A single turn carries every row of the set below to another of its rows. Some are shown first; where does it send the rows asked next?
Tefa: [-27.0 -30.1 -10.3 -22.1  12.9  -6.7  23.7  25.0  20.9 -25.4   6.2  25.8]
vama: [ -3.2  45.9  -0.6  13.2   8.4 -16.5   0.3   3.3  -4.0  -0.7   2.7 -12.5]
vafeb: [-11.1  14.7  -6.7 -17.4 -45.1 -20.0  -0.5  28.9  21.6   1.1  11.9 -19.7]
Baf: [ 27.6 -16.5 -15.3  -6.8  40.4  -5.8  17.0  43.9  13.0 -17.0  17.1   7.1]
vakuf: [ -3.6  47.5  -0.5  14.4  16.2 -16.6   5.7   7.7   1.0   4.0   5.4 -12.6]
Zed: [ -2.9  45.3   0.2  18.0   6.3  -7.6  -3.4  12.3  -5.8   2.0  12.9 -13.5]
vigim: [  7.4  -9.6 -23.2 -10.1 -15.8   4.4  -1.5 -20.8  15.7  15.1  -9.3  -1.5]
Tumuk: [ 29.7 -21.7 -17.8   2.4  25.5   0.8  10.2  43.6   2.6 -19.7  20.6   7.9]
Sime: [ 24.6 -16.5 -18.0 -11.3  43.3 -18.8  23.9  30.4  15.9 -19.1   6.0   8.3]
Buzo: [  1.4   5.5 -12.4 -26.9  22.9   1.7  21.5  -3.0  41.5  30.7  -6.9  -6.3]
Doten: [-27.0 -28.9  -6.4 -21.5  16.7   0.3  24.1  32.5  22.9 -23.6  12.8  24.8]
deka: [-10.2  17.3  -2.2 -18.7 -37.9 -16.0   4.6  38.1  27.4   3.7  18.3 -23.2]
Gigap: [-14.1  19.8  -4.1 -26.9 -30.7 -34.3  15.3  23.4  32.0   2.1   0.2 -20.5]
ler: [-11.8  14.8  -8.2 -21.6 -40.4 -30.3   6.7  20.0  23.4  -1.9   1.8 -21.6]
rinan: [ 28.3 -24.6 -26.8  -0.4  17.9 -16.9   6.8  14.1  -1.6 -31.1   0.3  11.7]
kazad: [-23.0 -30.4  -6.7 -16.5  11.6   8.5  18.8  37.0  20.4 -20.8  17.8  23.2]
peku: [ -1.8  43.5  -0.6  17.5   5.4 -11.8  -2.1   5.8  -5.4   0.3   6.8 -14.4]
nuf: [-24.9 -35.0 -14.3 -17.7   3.5  -5.0  19.2  18.1  15.3 -27.7   4.2  27.6]
rik: [-14.8  22.3  -1.5 -29.1 -24.4 -29.8  16.7  32.6  35.4   6.1   7.0 -21.9]
Gusa: [-22.5 -35.4 -12.2 -13.3   0.3   2.0  13.9  23.3  12.0 -30.2  11.3  27.3]
meve: [ 30.3 -27.5 -22.7   5.6  13.8  -4.3   0.3  28.4  -4.2 -26.8  12.4  10.2]
ver: [  1.5  -1.0 -19.3 -21.1   5.4  -5.8  14.2 -22.7  30.2  18.1 -17.9  -3.1]
Guta: [ -3.7  48.7   3.9  13.2  15.8 -12.8   4.2  12.1   1.9   5.0  10.8 -13.0]
nok: [-13.0  20.4   0.4 -24.1 -28.8 -20.6  12.1  43.1  32.7   7.8  16.2 -24.9]
pepo: [  5.1   5.1  -5.3 -18.1  17.0  19.2  14.3  17.5  40.9  37.7  15.9  -9.3]
gupez: [-22.8 -33.9 -10.8 -12.7   1.6   8.3  14.4  30.7  13.8 -24.4  17.1  24.8]
numit: [ 10.0  -4.6 -11.3  -7.2  -4.4  32.7  -1.6  18.4  25.8  32.9  21.8  -8.0]
bodeg: [ 11.5 -11.0 -19.2  -2.2 -20.6  25.9 -10.1  -3.1  15.2  21.7   9.2  -4.3]
Lol: [ 25.1 -18.8 -23.1  -9.7  33.0 -24.5  18.7  17.8   9.0 -26.8  -3.1  10.1]
fadu: [ -0.6  45.8   2.2  16.6  11.5  -7.5   0.6  15.7  -1.7   4.9  14.9 -13.7]

Tefa moves to Doten
ver moves to Buzo
Tumuk moves to meve
Now these:
deka moves to vafeb
vakuf moves to Guta

A single turn carries every row of the set below to another of its rows. Some are shown first; where does it send the rows asked next?
Kula: [ -7.9 -13.0  21.5 -43.3  19.9 -27.2  25.4 -14.3  -8.1  -4.7   7.4  47.6
 -11.5   5.5  32.5 -20.0  -5.6 -22.8 -13.5 -33.9  13.0 -22.4  44.8  -4.8]
Disif: [ 13.3 -11.0 -11.5  18.7   2.8 -35.9 -25.8   4.8  -7.1  22.4 -12.5  -2.3
  -5.3 -34.8 -26.9 -14.8   4.1 -11.6 -11.6  28.7   1.1 -13.5   3.4 -28.0]
fenal: [ 12.7 -10.8  -0.3  -3.1 -12.4 -22.9 -13.3   9.4 -20.7  30.0 -27.8   6.8
 -10.0 -37.9 -31.4 -31.8   5.8 -16.6  -0.8  14.6  14.7  -6.3  23.7 -31.6]
kilut: [  9.9 -12.6  -1.5  14.5  -4.5 -37.6 -16.5  -0.5 -17.9  33.3 -15.6   9.9
 -13.2 -32.4 -32.2 -23.1  -2.0 -16.4  -7.7  17.4   9.2  -3.5   7.1 -36.6]
mamo: [  8.5 -24.0  18.5   6.2   1.6 -22.7 -14.4   4.0  -0.8  13.3   3.0  19.4
 -19.2  11.2 -43.1 -29.6 -28.2   6.3 -39.6  14.1   9.3   0.7  25.3 -26.0]
saguv: [-19.6   2.4  -9.7 -40.2  49.4 -23.9   8.3   5.7   7.8 -15.2  44.1  19.6
   0.6  -1.3   2.7 -12.8  -9.4  18.0 -34.7 -17.6  15.5 -45.8  18.0  -9.7]
Muku: [  6.3   0.0 -18.5 -29.5  13.2 -32.6 -11.0 -17.3   2.9 -32.1  35.6  26.6
  18.0 -14.6 -19.3   2.0  38.9   3.7 -18.7 -31.5  -8.9 -18.0  19.3  -8.3]
Roki: [  3.6  12.0   8.5 -16.6  13.5   2.0 -38.3  -2.7  -6.8 -12.4 -21.4  -5.5
  -1.3   0.6 -16.8 -42.6   5.2 -12.8  -6.9  34.0  22.0  -3.9   9.2 -15.0]
Musiz: [ -2.8 -16.1 -16.0 -45.1  -1.6 -32.2   0.9 -11.9 -14.9 -42.0  27.1  29.6
  34.0 -25.8 -23.5 -10.9  29.6 -28.5 -18.4 -25.5   1.9  -2.1  30.9  -7.7]
luf: [ 14.0   3.2 -20.3   9.2  13.4 -11.1 -16.5   1.1 -10.4  37.7 -14.7  23.0
  -8.1 -29.8  -6.0 -23.2 -21.7 -17.6   9.5   0.4   9.4 -17.9  -0.1 -20.7]
Pevi: [ -0.6  -6.4  22.9 -37.4  -3.1 -28.6 -26.9  11.5 -16.5   0.5 -31.5  13.6
 -17.9   7.9 -32.7 -37.2 -10.7  -5.1 -25.4  26.0  16.1  11.5  26.1 -28.9]
tuka: [-15.3 -15.8   7.9 -17.1  32.6 -45.2   0.3 -36.3   4.5 -15.5  17.9  51.7
 -15.0   5.5  39.2  -9.6  -8.1 -14.2 -26.9 -25.6  -2.0 -14.9  13.3  -4.8]
dalin: [ -7.7   7.1  -8.3 -27.2  13.6 -47.1   2.8 -13.6  -5.0  -2.3  48.9  30.4
  10.8  10.9 -22.6   6.8  25.0  -3.7  -8.0 -25.5 -14.2 -17.3  22.8  -9.2]
tufi: [  4.8 -18.8  10.1 -54.8  15.6 -20.9  17.3   7.3   4.4 -29.2   3.5  29.7
  20.2  -0.8  34.2  -9.7   0.5 -25.1 -20.6  -5.2   5.6 -31.7  45.7  10.5]
dogan: [ 25.5 -17.8 -15.0   2.0  -4.2 -16.5   1.8  25.4  -8.2  40.4 -17.3  22.7
  -0.5 -31.9 -19.3 -21.1 -35.2 -18.8  -3.6   5.2   7.3 -19.1  22.8 -18.5]
sol: [-16.4 -13.8 -13.0  -5.9  10.8 -19.3  14.2  -2.9 -26.1 -27.0  -6.8  24.1
 -34.2  12.2  22.3 -43.9   8.0 -20.7 -27.1 -27.9 -22.1 -38.3  33.6   5.0]
Pab: [-38.1 -13.1  -2.3 -59.1  30.6 -34.2   8.1  -2.9 -18.7 -33.7  22.5  33.1
  12.7 -15.3   0.5 -26.5 -20.3 -21.5 -38.2  -9.0  31.5 -13.4  23.1 -15.0]
Gaz: [-22.9  -3.3 -14.4 -52.9  41.6 -15.4  -2.0  -6.4   1.9 -46.9  25.1  21.6
   4.6 -25.4   9.8 -31.1  -2.5   3.3 -36.2 -21.6  26.1 -28.9  16.6 -10.4]
zul: [-35.0  -8.2   1.7 -46.3  39.1 -44.2  17.7  10.7  -5.3 -12.1  46.6  29.5
   7.2  10.3   1.8  -9.3 -24.3  -5.7 -33.3  -2.6  15.8 -26.5  22.3 -16.9]
nafu: [ 22.1 -21.5 -20.1 -21.6  -1.5 -35.7 -19.8  27.3  -7.4  18.1 -34.7  21.5
   4.3 -36.2 -17.1  -9.5 -29.2 -13.7 -20.1  21.4  -3.0  -6.9  10.3 -21.8]
lomop: [-27.2 -17.1 -16.7  -3.3  12.5 -35.9   4.4 -12.1 -29.0 -37.6  -9.4  24.3
 -27.0  12.4  29.3 -36.1   1.7 -32.2 -31.5 -12.7 -26.6 -25.8  16.4   0.5]
Somu: [ -1.1 -23.3  -3.9 -26.6  32.0 -39.8  -3.1 -12.2  15.4 -41.5  15.7  29.3
  16.7  -3.3  39.5   4.5  -4.0 -19.8 -39.5   2.8  -7.0 -25.4  17.3   7.1]
mal: [ -9.9 -16.7 -11.7 -21.2   5.2 -26.1  20.2  19.0 -20.8 -26.3  -9.1  13.0
 -25.2  25.1  20.1 -30.5   5.7 -17.9 -30.8 -11.1 -33.5 -44.0  39.6   8.0]
mor: [-18.9 -17.7 -13.8 -18.5  11.6 -44.2   3.7   8.7 -23.1 -37.5  -8.0  13.4
 -12.0  21.2  26.1 -23.6   0.5 -30.2 -38.6   7.8 -34.3 -33.8  25.7   6.8]
Nivoz: [-15.9  -8.4  -4.7 -39.6  -0.5 -45.8  12.3 -10.5 -24.1 -11.3  41.8  35.4
  29.7   3.4 -25.3  -4.4  15.0 -32.8  -8.2 -17.9   0.1  -1.2  32.2 -14.4]
Dotog: [ 19.7  -9.2  -7.1   2.3  -4.3 -22.5 -21.2  14.2  -7.6  18.5 -25.2  -7.7
  -0.8 -39.2 -30.0 -20.7   8.8 -12.5  -3.3  31.3   7.6 -18.7  15.2 -24.5]
gire: [ 15.9  -6.0   1.7  28.0  22.1   8.4 -22.8  -6.4   5.2  -5.0   9.3  -1.9
  -5.0   2.6 -25.4 -38.5 -14.2  -1.3 -21.7  23.0  16.4 -15.6   8.6 -12.8]
fod: [ 13.5   2.1 -22.0  -8.4  12.0 -33.3 -39.5   3.6  -8.5  19.0 -36.2  20.5
  -5.7 -36.6  -3.7 -14.1 -13.5 -14.7  -3.2  18.4  -2.5  -6.2 -12.9 -23.6]

dogan moves to luf
mor moves to mal
kilut moves to Disif
Now these:
Musiz moves to Nivoz
tuka moves to Somu
Pevi moves to mamo
Gaz moves to Pab

A single turn carries every row of the set below to another of its rows. Some are shown first; where does it send the rows asked next?
puge: [-32.0 -22.5  -8.5 -17.6 -24.5 -40.8  23.1 -25.6 -16.7  13.8   3.3  11.7
   5.5 -11.4 -11.4 -59.5 -18.2  18.1  -1.6  -4.1]
fafek: [-26.4 -21.4  -7.8 -51.2 -18.5 -33.9  11.9 -17.0 -14.8   1.7  10.1  -2.9
 -32.5  17.8 -19.1 -33.8  -8.2  15.6  11.4  -6.7]
Zaked: [-14.6 -33.5 -23.4 -32.9  16.3 -26.6   1.1  17.0  25.0 -20.9  23.8  15.7
  25.1 -17.2 -14.5 -37.0   5.8   6.7 -16.2  23.6]
kivur: [-12.9 -43.5  10.7 -44.3 -15.5 -35.8  13.2   3.1 -28.6  16.5 -14.9  12.3
  -6.5  -5.4   5.8 -32.3   0.1   4.1 -10.4 -11.0]
nila: [-41.5 -42.2  -7.4   1.9   3.4  22.7  -0.1   3.8 -13.1 -18.1  23.6   2.3
 -22.1  14.4  -3.5 -16.9 -47.1  17.2  18.9 -28.2]
Kenu: [  1.4  -4.5 -26.7 -16.7  -9.1 -16.0  17.0  34.8 -23.8  24.6  13.2  -1.8
 -13.7 -20.4 -12.7  20.3  -7.8  12.3 -39.6 -16.9]
mag: [-16.6  -1.4 -37.3 -11.9 -29.3   5.2  10.6  22.3 -10.3  16.7   0.5   4.2
 -23.9 -15.7 -23.7  27.0 -17.2  17.9 -29.2 -28.3]
Fov: [ -4.8  -6.1  -9.7 -12.3 -23.8 -30.7   1.7  27.1 -28.0  17.2  25.8   8.7
 -28.6  -7.3 -23.8   6.7  -6.9  27.2 -39.4 -22.6]
lim: [-10.4   8.5  -8.1  -5.4  -4.0  -3.6  17.3  21.4 -16.0  21.5  39.4  -1.6
 -23.8  -5.1 -32.6  -6.4   1.5  -3.2 -21.9 -24.6]
nopeg: [-18.4 -49.4 -13.6 -23.9  24.7 -34.2  -1.9 -16.9  -3.1  -9.7  21.8 -11.3
  16.7 -22.3   6.4 -18.8  11.1  15.4 -24.4  31.0]
tad: [-12.3 -29.6 -27.7 -28.7   8.1 -18.0   5.8   4.9  15.2 -28.4  -6.4  -1.1
  15.6 -33.7   0.9  -3.7   7.0  27.3 -23.9  39.8]
kuvot: [-17.0 -40.7 -26.6 -12.1  12.5 -23.0   0.5  -8.0   4.1 -26.3  16.0  -0.8
  26.3 -22.2  15.0 -25.0   4.0  30.9 -13.9  38.1]
pefi: [-28.0 -52.7 -37.8  13.0  -7.1  32.0   8.3   6.8 -11.7 -23.6  22.8  -9.1
 -13.4  -3.1   2.5 -16.7 -32.5  -3.7   3.8 -21.9]
pobi: [  7.4  -9.9 -47.4 -14.4 -13.4  -2.5   3.1  24.7 -27.5  -2.6  18.2  14.4
  -7.1 -32.7 -21.5  27.4 -15.7  20.4 -10.1 -15.0]
gobef: [-30.6 -40.0  15.9   7.9   4.5  15.1 -18.3 -17.0 -18.7 -13.2  25.6  30.7
  -2.4   0.3   0.3 -23.1 -32.3   7.2  18.8  -2.8]
Kot: [-10.8 -52.6 -16.4 -13.1 -16.2  34.6  13.4  -7.9  -4.4 -22.3  22.4 -14.0
  -3.6  17.9  -0.6 -36.4 -27.6   7.4   6.8 -29.9]
tapil: [ 16.3  -8.4 -28.6 -34.9 -28.9  -5.0  -6.8  16.8 -30.4   9.9  11.5  27.3
  -1.7 -16.2 -21.8  10.6 -30.2  13.5 -28.0 -14.1]
bipi: [-39.1 -40.9  -3.9   6.0   9.8  21.8  -3.5 -14.2 -29.4  -6.9  14.9   5.7
 -17.8  12.1   9.1 -39.3 -26.5  24.1   2.7 -26.2]
babo: [-11.3 -37.3 -32.1 -14.8  24.5 -16.2   4.3  25.7   5.7 -43.3  21.0   4.9
  17.8 -38.6  -3.8 -14.5  -2.2   8.9  -7.6  27.7]
furav: [ 10.7 -34.3 -14.9 -17.4  -0.2 -12.0   1.9 -12.8 -12.5 -11.0  20.3 -10.7
  13.0 -13.2  13.4 -11.2  40.0  19.8 -16.3  32.9]
Lozek: [-47.9 -52.7 -13.8   8.4  -1.1  27.6  -2.2   1.4   1.1 -27.9  -2.1   7.1
 -14.1   7.2   4.6 -25.4 -38.5   2.6   2.6  -8.8]

babo moves to pefi
fafek moves to kivur
nila moves to Kenu
Now these:
Zaked moves to Kot
mag moves to tad
gobef moves to lim
Fov moves to nopeg

